In the data rows, 128 means zero.
Here is a table of points, one per row:
[179 111 123 148 135 142 108  98 158 155 124 128 133 158 194 103  70 130
 117 147 112  93 112 164 145 147 112 140 150 144  92 126 159 123 141 136
 204 174 112]
[145 156 104 178 160 133 157 104 195 108 132 138 180  91  99 122 129 144
 125 173 126 110 107 120 122 108  97 114 144 131 122 103 150 125 114 123
 100 104 149]
[114 137 182 180 100 100 185  99 124 175 129 121 181 198 166  98 152 136
  51 144 107 145  96 111 133 160  86 152 142  89  48 143 138 165 125  61
 146 110 131]
[160 126 115  98  88 103 136 116 161 137 146 107 150 128 131 105 170 155
  45 143 150 128 144 102  73 143 124 103  99  66 106 139 143 146 151  83
 102 126 204]
[164 152 151  86 117 155 100 134 139  99 121 176 136  35 112 118 114 105
 148 124 142 151 127 153 121 130 169 145 154 134 191 115 133 118  97 203
 103 125 144]
[141 114 164 151 106 140 128 125  89 142 107 117 163 159 191 157 194 125
 140 140  98 138 158 119 211 107 145 149 120 165 132 107 131 218 137 138
 121 117 126]
[163 131  54  88 169 130 145  58 164 136 121 159 108  69 158  96  91 111
 139 171 179 133 121 183 117 156 136 138 126  89 162 195 128  43 125 133
 171  79 142]
[127 148 153 173 102 133 187 155 112  71  85 124 181 170 153 142 146 144
  69 133 125 161 106 134 101 123 147  75 131 132 113 151 135 186 131  99
 122 151 162]
[123 147 196 102 101 162 117 164  87  73 135 121  81 115  87 169 129  96
 219  56 132 121 146 137 146  61 143  99 138  96 180  45 147 156 128 159
  74 130 170]
[118 165  85 152 143 185  87 106 130 161 106 109 116 162 156 126  72 140
  90 151 184 136 102 159 141 154 128 172 113 105  63 197 110 131 154 101
 137 115 102]
[ 90  37 184  84 122  67 115 129 132 169 158 115 131 137 163 114 113  85
 147  91  64  55 196  31 135 109 128 172 135 165 112 103 136 119 164 152
 120 122  55]
[117  56 106 138 118  78 170 155 136 143 146 183 130 192 183 114 161 151
 144 192 160 115 115 114  94 151 189  95 126 149 146 182 120 132 171  75
 235 134 157]
[108 184 112 214 160 160  83 106 105  98 117 129 155  97  87 136  83 115
 169 101 162 121  56 146 164 145 107 101 130 111 131 124 133 187 109 134
  98 196 138]
[144 167 197 125  97 161 116 205  94  35 128  91 186  33  68 147 226 126
 101  79 169 169 113 134 188 102 137  94  72 170 194 166 152 184 138  97
   3 110 154]
[149 197  88 136 134 145 113  82 122 158  88 121 119  73  94 117  92 169
 113 156 111 155 136 166 101 140 129 138 130 104  97 146 158  94 120 119
 151 118 130]
[153 100  68 129 116 145  90 174 111 141 169 148  99 102 118 115 115 140
 164  88 185 128 127 149 122 130 149 100 101 112 165 166 160 130  76 133
 130 139 139]
[121 153  95 156 119 127 144 138  79 135 111 156 124 118 114 154 132 140
  69 144 129 158 121 151 124 114 120 100 106 131 126 146 130 132 104 128
 108 129 125]
[ 77 130 123 127 162  82  99 108 144 178 128  95 128  53 117 120 120 110
 125 129  75 141 163 134  84 134  69 175 132 146  81 132 110  83 114 116
  83 103 104]
[124  57 166  72 101  92 104 116 130 164 142  64  83 166 110  99  66 115
 150  79  34  93 184  41 124 127 132 166 158 122 124  59  97 107 184 163
 173 139  95]
[140  96  82  88 132 132 155 166 111 139 165 173  73 133 145 142 144 116
 131  96 157 169 135 119 138 141 196 109 121 156 107 116 128 105 104 179
 145 103 129]
[109 191  98 186 136 162  98 137 138 125 124 147 130 108  83 128 106 125
  99 165 186 169  40 170  96 139 116  59 137 107 151 153  73 170  92 114
  78 140 165]
[ 70 101 133 122  93  74 203 116 104 128 160 120 100 179 104 132 130 150
 164 125 110 112 133  72 126 159  85 168 110 137 100  92  99  67 126 136
 126  95  84]
[ 99 107 141  94 123  74 134 145 162 145 117  68 174 175 140 121 224 147
 107 115 110 113 155 186  77 180 140 106  94 120  73 128 121 118 168 134
 100 150 139]
[109  80 203 109 142 107 148 134 121  95 138 128 132 152 153 124 119 106
 160 129 102 110 165  61 215  88 112 216 102 203 161  80 115 143 133 170
 131 104 107]
[137 117  91  81 158 131 121 107 137 142 121 175  70 128  86 117  88 131
 160 145 109 140 169 138  71 121 143 103 144 109 130 133 149 100 118 125
 157 115  92]
[162 146  77 102 124 139  80 142 138 111 179 132  80 101 124 140  90 131
 136 125 166 129 121 134 132  92 122 126 122 130 185 146 128  57  99 118
 108 140 131]
[131 109 183 135 151 147 127 119 133 121 124 104 129 196 207 135 161 114
 165 106  94  99 161 108 207  99 131 159 136 126 129 111 172 151 152  93
 164 126  74]
[121  87 141 134 129 151  98 147 150  85 100 106 104 140 130 143 111 131
 149 142 138 108 124 120 126 165 108 156 118 161 144  81  68 107 120 123
 122 120 156]
[146 174  85 143 144 193 154 141 122  97  94 131 112 131  79 123 103 121
 123 158 125 116  97 178  71 100 148  76 186 101 125 124 129 142 121 127
 209 222 105]
[129 141  78 152 169 100  88 122 140 168 130 127 121  92 104 120 160 130
 151 146 136 112 121 138 117 136  95 112 135 158 150 136  93  82 136 119
 131 104 124]
[106 181 157 149 114 130 156 123 105 142 101 130 165 126  82 174 155 154
  85 114 131 182  72 125 168 154 116 132 151  98  94 138 112 155 106 145
 104  98 160]
[122  97 159  63 130 118 149 124 124 118 150 155 120 177 158 144 129 105
 139  89  91  88 173 101 106  79 136 147 130 128 162 109 139 120 136 158
 140 157  89]
These points spread out most along one direction. Where along it does each point below lie, from 0 to 99? The average is 50, and the first point in the table lies past the average.
[140  96  82  88 132 132 155 166 111 139 165 173  73 133 145 142 144 116
 131  96 157 169 135 119 138 141 196 109 121 156 107 116 128 105 104 179
 145 103 129] 53
[ 77 130 123 127 162  82  99 108 144 178 128  95 128  53 117 120 120 110
 125 129  75 141 163 134  84 134  69 175 132 146  81 132 110  83 114 116
  83 103 104] 55
[137 117  91  81 158 131 121 107 137 142 121 175  70 128  86 117  88 131
 160 145 109 140 169 138  71 121 143 103 144 109 130 133 149 100 118 125
 157 115  92] 51
[124  57 166  72 101  92 104 116 130 164 142  64  83 166 110  99  66 115
 150  79  34  93 184  41 124 127 132 166 158 122 124  59  97 107 184 163
 173 139  95] 85
[179 111 123 148 135 142 108  98 158 155 124 128 133 158 194 103  70 130
 117 147 112  93 112 164 145 147 112 140 150 144  92 126 159 123 141 136
 204 174 112] 55
[146 174  85 143 144 193 154 141 122  97  94 131 112 131  79 123 103 121
 123 158 125 116  97 178  71 100 148  76 186 101 125 124 129 142 121 127
 209 222 105] 34
[ 90  37 184  84 122  67 115 129 132 169 158 115 131 137 163 114 113  85
 147  91  64  55 196  31 135 109 128 172 135 165 112 103 136 119 164 152
 120 122  55] 88
[163 131  54  88 169 130 145  58 164 136 121 159 108  69 158  96  91 111
 139 171 179 133 121 183 117 156 136 138 126  89 162 195 128  43 125 133
 171  79 142] 39
[114 137 182 180 100 100 185  99 124 175 129 121 181 198 166  98 152 136
  51 144 107 145  96 111 133 160  86 152 142  89  48 143 138 165 125  61
 146 110 131] 53
[153 100  68 129 116 145  90 174 111 141 169 148  99 102 118 115 115 140
 164  88 185 128 127 149 122 130 149 100 101 112 165 166 160 130  76 133
 130 139 139] 40
[145 156 104 178 160 133 157 104 195 108 132 138 180  91  99 122 129 144
 125 173 126 110 107 120 122 108  97 114 144 131 122 103 150 125 114 123
 100 104 149] 40
[109 191  98 186 136 162  98 137 138 125 124 147 130 108  83 128 106 125
  99 165 186 169  40 170  96 139 116  59 137 107 151 153  73 170  92 114
  78 140 165] 18
[149 197  88 136 134 145 113  82 122 158  88 121 119  73  94 117  92 169
 113 156 111 155 136 166 101 140 129 138 130 104  97 146 158  94 120 119
 151 118 130] 36
[144 167 197 125  97 161 116 205  94  35 128  91 186  33  68 147 226 126
 101  79 169 169 113 134 188 102 137  94  72 170 194 166 152 184 138  97
   3 110 154] 31
[131 109 183 135 151 147 127 119 133 121 124 104 129 196 207 135 161 114
 165 106  94  99 161 108 207  99 131 159 136 126 129 111 172 151 152  93
 164 126  74] 71
[109  80 203 109 142 107 148 134 121  95 138 128 132 152 153 124 119 106
 160 129 102 110 165  61 215  88 112 216 102 203 161  80 115 143 133 170
 131 104 107] 77
[162 146  77 102 124 139  80 142 138 111 179 132  80 101 124 140  90 131
 136 125 166 129 121 134 132  92 122 126 122 130 185 146 128  57  99 118
 108 140 131] 43
